(in the rows, 128 means zero)
The rows of X fall into 3 groups, and each row is roughly a mix of its group's hidden directions.
X (162 x 16):
[[ 89 144 147 130 155 145 140 108 140  98 123 174  85  69 119 119]
 [175 168 126 131 148 122 140 165 165 127 100 177  86 124 130 147]
 [146 135 138  87 113 138 122 160 139  82 125  68 152 149  89 149]
 [ 89  98  88 140 108 169 141 150 131 138 116 123 197 133 107 139]
 [145 129 124 166 102 123 132 184  93 133 115 102 151 166  99 171]
 [ 66 129 133 125 128 156 114  91 122 107 137 139 107  57 131 120]
 [103  83 106 110 114 145 158 120 157 125 111 126 202 109 116 106]
 [199 110  97 118 102  89 128 119 110 130 116 107 161 169 134 124]
 [ 64 129 131 149 132 142 118  82 120 101 133 156 108  78 103 110]
 [ 88 143 114 135  96 120 106 102  72  98 131 135  82  85 133 117]
 [125 135 136 130  96 144 152 145 165 119 119 106 180 149  59 143]
 [ 80 120 105 127 121 118 111 114  98  76 112 138  78  85 125 103]
 [ 79 118 118 110 126  99 117  83 114  71 135 137 116 153  95  94]
 [ 90 126 142  89 122 164 150 152 121 160 178 137 170  95 107 127]
 [ 64  87 142 107 136 116 110 110 137  74 135 117 129 144 114  88]
 [158 117 151 107 163  83 102 100 132 122 140 143  61 133 156 127]
 [107 101 134 117 124 117  85  96  64 148 147  93 165 124 139 108]
 [190 114 132 109 117 104 130 144 134 117 108  95 163 185 156 114]
 [ 59 130 132 139  99 128 127 130 130  95 127 111 163 165  80 107]
 [178 102 144 138 146 122 179 133 178 120 111 130 144 181 120 137]
 [ 78 115 123 108 115 147  89 115  66 140 162 109 166 128 131 118]
 [124 182 106 135 102 125  78 118  84 117 127 132 121  68 139 126]
 [132 143 158  67 141 143  92 161 120 131 153 118 159  74 133 119]
 [106 127 126 139  97 115 100  85  65 116 151  93 168 134 144 110]
 [161 113 163  95 168 134 140 167 157 167 132 100 159 159 119 145]
 [ 72 154 125 140 104 117  99  97  79 100 135 135 106  85 135 108]
 [ 70 167 122 134 104 129  98  96  99  85 126 156 103 109 133 107]
 [115  97 130 115  88 107  71  97  79 125 113 139 118 116  86 130]
 [165 143 118 142  89  98 136 119 136  84 100 106  90 177 100 139]
 [139 108 100 135 101 119 173  78 164 116  87 161  91 135 123 116]
 [ 84 103 115 110 108 111  96  94 104  73 143 112 132 145  93  97]
 [167 154 124 135 104 106 114 128 126  58  93  87 102 143 116 118]
 [113 138 125 101 167 156 105 107 161 177 154 170  94 125 151 108]
 [106 124 122 134 134 120 131 101 162  58 112 167  90  93 107 136]
 [ 61 116 125 115 122 128 109  92 113  72 151 117 121 129  97  97]
 [144  86 130  96 151 150 155 140 166 135 134  98 196 122 107 132]
 [104 123 105 102 139 145 107  76 156 118 149 169  88  94 145  94]
 [119 142 115 130  77 143  87 118  81 148 151  91 172 156 117 134]
 [129  85 141 121 154  77 156 106 171 111 100 145 130 173 138 106]
 [ 79 132 124 121  80 140  99 114  85 140 157 104 154 175 117 120]
 [173 138 107 104 113 128 115 154 105 176 144  90 174 151 162 132]
 [ 93 114 156  97 117 105  84  95  99 112 129 144 107 150  71 121]
 [113 109 154 125 134 151 149 174 134 194 154 123 144 155  96 160]
 [172 125 159 107 174 111 116 133 153 123 155 102  79 172 122 139]
 [140 102 128  73 141 134  82 109 186 130 167 130 154 129 111 125]
 [155 111 104 137 167 139 147 142 154 117 124 123 106  48 157 137]
 [167 108 146 140 147 129 170 151 182 137 114 126 154 180 104 144]
 [112 106 143  91  97 108  91  82 109 101 130 122  98 134  78 154]
 [116 130 148 166 110 142 152 149 143 165 141 143  88 194 115 157]
 [ 88 111 139 125  96 138 152 128 157 124 137  87 180 156  76 122]
 [145 161 110 123 122  96 103 103 103 101 111 156  69 115 171 106]
 [ 97 111 133  85 166 147 126 100 142 145 174 164  91  98 145 111]
 [174 125 149 165 153 134 162 153 173 139 113 143 142 177 115 155]
 [113 151  96 117 111 139 107 143 124  76 120 124 187 178 110 110]
 [118  85 138  93 121 157 114  88 105 133 146 105 193 155 115 123]
 [102 120 119  99 169 147 107 101 147 152 150 169 104  95 162  87]
 [112 178 101 164  89 147 136 142 110  91 115  96 113 168  99 129]
 [103 135 131 159 146 125 120 111 110 184 146 180 134  90 168 103]
 [154 164 140 145 142 164 151 161 135 190 128 126 134 102 172 149]
 [101  86 143 108 111 135 114  94  87 142 152  94 177 165 117 117]
 [126 118 121 185 126 146 150 124 117 187 133 181 137  92 139 144]
 [ 87 123  94  90 112 136  98 102 103  94 131 117 108  73 142 100]
 [132 164 117 127 124 111  81 114  74 103 113 145 119  64 135 119]
 [196 161 115 143 139 141 145 184 144 152 116 138 145 126 159 145]
 [131 139 123 138 140 138  97 138  91 172 146 128 101  53 152 148]
 [106 121 120  98 160 144  84 119 114 113 163 153  86  79 153 104]
 [160 135 163 112 164  97  95 126 115 128 150 130  58 139 145 153]
 [141 172 103 134 100 171 105 163  76 149 151 102 140 103 136 137]
 [148 139 115 118 132 101 103  99 112  95 104 115 128  45 136 106]
 [108 100 138 105 109  95  97  74 128  71 113 134 114 144  92 122]
 [145 138 174  89 154 123 102 183  91 156 142 121 137  99 143 152]
 [ 60 133 140 142 129 163 111 121 113 100 139 142  96  74 105 117]
 [102 103 145 116 102 105  88  74 101  91 116 134 112 134  80 117]
 [ 94 117 113  90 144 131 109  73 148  88 146 143  89 105 145  96]
 [165 132 166  94 157  86  76 142 125 124 155 106 105 154 134 148]
 [ 86 102 132  87 139 113 104  90 134  68 141 129 137 117 117  84]
 [182 156 109 152 123 148 144 163 126 175 114 127 148 107 177 145]
 [108 102 156 124 144 127 171 123 194 119 121 117 169 161  98 114]
 [180  95 161 113 158 114 178 119 176 148 120 131 136 154 136 134]
 [ 93 111 133 125  88 124  78 102  86 122 140 107 120 146  71 138]
 [157 141 125 104 136 132 148 154 131 181 150  87 164 166 173 133]
 [198 126 138 171 112 128 152 137 148 157 122 106 146 161 112 165]
 [133 117 114 105 113 149 154 138 182  87 107 120 164 168  82 125]
 [ 86 136 119 119 118 134  94  84  91 104 139 123 129  62 145 107]
 [100 118 155 145 126 131 162 152 153 152 136 146 104 206 108 139]
 [178 159 135 141 138 153 161 153 153 176 124 119 133 120 171 163]
 [153 128 160  61 144 146 115 144 172 145 134 106 176 116 118 134]
 [ 92  78 138 102 161 142 128 133 132 169 154 143 184 105 143 139]
 [115 126 108 148  85 143  89  96  81 107 136 106 155 182 127 122]
 [158 144 119 157 152 151 170 174 152 170 129 120 150 123 177 128]
 [150 158 117 149 121 146 100 130  92 162 145 142  86  76 161 158]
 [ 76 110 117  83 108 141 131 113 155 102 135  94 175 133 103  97]
 [ 77 104 138 110 128 134 108  93  72 143 159 144  94 133 162 114]
 [162 117 124 100 185 130 114 127 102 139 137 168 122 141 193 125]
 [ 80 107 129  91 127 116 105  75 128  76 149 126 118 111  97 112]
 [148 119 114 110  82 148  89 109  80 135 132 102 171 166 101 137]
 [171 141 152 128 149 138 153 173 144 189 109 149 116 116 157 157]
 [ 64 120 149 146 130 145 119 104 140  89 124 150  84  92  94 135]
 [175 108 155 129 143 131 162 150 169 161 119 126 158 175 100 151]
 [136 163 120 121 102 172  93 105  90 117 157 102 144  70 123 129]
 [170 116 148 141 149 148 152 158 169 172 131 122 165 163 111 161]
 [105 145 113 129 105 172  88 161  80 151 159  97 151  97 131 122]
 [187 169 104 152 130 145 157 164 132 152 116 127 149 122 178 133]
 [147 145 106 133 117 108 152 169 113 183 120 126 115 189 141 163]
 [166 164 128 107 108 131 113 123 173  87  99  83 134 162 101 120]
 [ 75 148 114 111 125 127  81 103  87 103 132 142 114  84 147  99]
 [187 140 109 106 124 103 144 155 128 158 130 107 153 189 152 142]
 [180 126 146 142 147 138 159 164 169 167 124 143 127 171 120 163]
 [ 70 168 118 132 109 118  88 122  88 116 138 129 116  75 134 108]
 [181 142 133 147  80 105 135 156 120 110  78 103 159 134 107 147]
 [186 154 168 114 156  97 104 132 139 141 134 122  73 154 137 141]
 [157 121 148 135 124 125 130 192  98 131 102  93 188 113 123 145]
 [162 150 119 134 156 152 174 160 163 145 129 123 141 103 190 131]
 [151 162 119 143 153 165 137 178 153 147 138 124 168 102 178 118]
 [116 100 123 122 121 164 105 120 112 162 161  81 196 135 125 134]
 [182 130 123  93 137 125 130 147 136 178 145 100 177 139 170 130]
 [126 119  79 183 111 127 148  89 145 107  88 148 100 144 134  98]
 [194 148 172 123 119  93 128 142 142 158 117 119 123 159 114 171]
 [114 175 152  87 135 167 109 155 143 139 143  84 171 143 113 146]
 [117 119  77 156 105 117 116  93 126  83 128 152  71 138 123  98]
 [167 136 148 141 147 145 150 172 151 154 103  86 175 163 114 140]
 [170 124 109 183 113 120 166  96 154 101  82 129 102 132 124 113]
 [140 163 132 134 126 117  92 115  71 153 139 163  82 111 170 136]
 [ 85  99 144  97 107 100  90 101 114  83 107 140  96 147  97 124]
 [172 165 110 142 140 139 150 183 146 155 112 138 146 133 183 136]
 [163 135 137 169 173 114 162 171 150 134 114 152  98  91 136 153]
 [114 113 126 160 142  89 162 135 164 114  87 158 108 188 135 125]
 [141 151 124 112 100 170  91 130  81 126 164  99 134  79 101 138]
 [115 109  91 142  89 148 159 119 143 111  85 133 184  99 118  98]
 [176 120 112 155 136  86 156 121 164 103  90 148 145 174 140 118]
 [149 149 158 118 163  92  82 120 113 123 157 126  64 142 151 133]
 [147 158 162 109 167 120  84 144 124 147 154 114  83 166 137 162]
 [201 153 126 153 115 153 126 157 119 167 111 125 147  98 154 151]
 [180 137 121 127 148 134 164 160 172 149 130 105 159 143 180 139]
 [136 137 135 135 152 107  98  92 101 146 131 147  79  94 190 114]
 [163 125 139 182  97  92 168 141 105 120  89 109 138 152 115 158]
 [179 176 125 128 130 121 142 162 133 156  91 163 110 146 162 159]
 [115 101 151  92 141 102 127  91 152  54 114 137 114 137 117  98]
 [115 183 100 136 102 128  83 109  96  85 117 148 108  92 143 116]
 [133  87 137 131 185 144 124 110 137 153 134 160 120  70 168 125]
 [ 79 129 126 119 119 102  98  97  74 102 124 139  89  95 137  97]
 [148 175 124 121 102 108 126 151 107 123  82 124  72 177 126 135]
 [151 160 126 129 110 167 103 176  79 171 147 116 129  99 116 148]
 [160 148 126 144 125 143 126 172 126 103 104  76 119 178  99 162]
 [134 108 136 138 155  80 160 120 171 110  90 172 110 169 125 124]
 [ 88  74 120 125 149 123 159 111 122 168 130 173 150 101 158 109]
 [101 105 109 106 102 151 152 105 162 100 106 111 196 108 113 116]
 [180 156 140 128 145 147 137 168 137 188 118 144 140 103 165 149]
 [133 147 159  59 168 115  84 134 130 131 147 125  99 119 156 106]
 [ 88 102  77 169  99 127 142  97 110  73 120 131 112 133 120 116]
 [160 117 150  87 145 118 115 176 130  94 135  69 144 156 105 135]
 [ 95 131 134 123 104 178  93 145  77 129 157  86 135  93 122 111]
 [142 150 181  82 142 127 140 137 162 163 158  99 169 147 113 137]
 [158 176 158 119 155 115  85 137 130 134 157 112  74 163 130 140]
 [116 136 134 118 131 134 147 170 116 197 156  96 124 178 131 153]
 [158 163 165 125 144 105  85 150  95 136 162 126  77 130 135 157]
 [173 160 120 151 144 157 153 170 141 176 138 116 158 115 167 137]
 [138 106 147 120 134 147 180 157 175 154 139 131 144 185 107 151]
 [161 172 151 139 130 102  89 137 103 127 134 123  67 155 132 165]
 [130 155 104 160  83 164  94 146  73 149 131 114 127  96 119 150]
 [ 85 151 147  98 137 140  93 154 109 156 164 116 189 113 139 120]
 [144 151 112 127 164 125 151 153 182  99 106 166  85  98 151 124]]
Here is one row of each group, with its name. Which group are the others in?
[176 155 130 137 137 146 132 165 112 182 107 155 137  87 165 131] | L
[108 157 111 149 102 103  92 110  79  99 121 114 119  66 130 112] | Z
[193 141 158 135 146  90 107 135 119 113 128 118  65 139 132 146] | M

[137  86 126 121 124 128 148 161 165 128 106  93 157 166  66 130] | Z
[126 148 104 152  74 114 156 113 127  86 104 110 108 178  94 134] | M
[109 131 121 147 130  89 145 142 151 128 106 147 104 212 114 149] | L
[166 138 137 169 121 127 173 165 162 139 126 126 141 181 108 160] | Z
[151 110 137 143 112 129 146 180 118 142 108  99 201 136 106 153] | M
[125  83 100 196 127 119 168  85 135 120 118 150 105 139 128 138] | M
[184 136 121  85 121 140 110 120 113 139 156  87 181 108 153 115] | L
[163 125 124 163 104 115 168 157 133 137  81 106 150 179 104 148] | M
[ 98 161  95 115 112 116  97 116 102  62 109 149 105 109 134  97] | Z
[183 140 134 127 160 134 168 164 179 134 119 128 147 132 174 131] | L
[113 152 126 112 107 177  95 126  89 141 165  99 133  69 125 137] | L
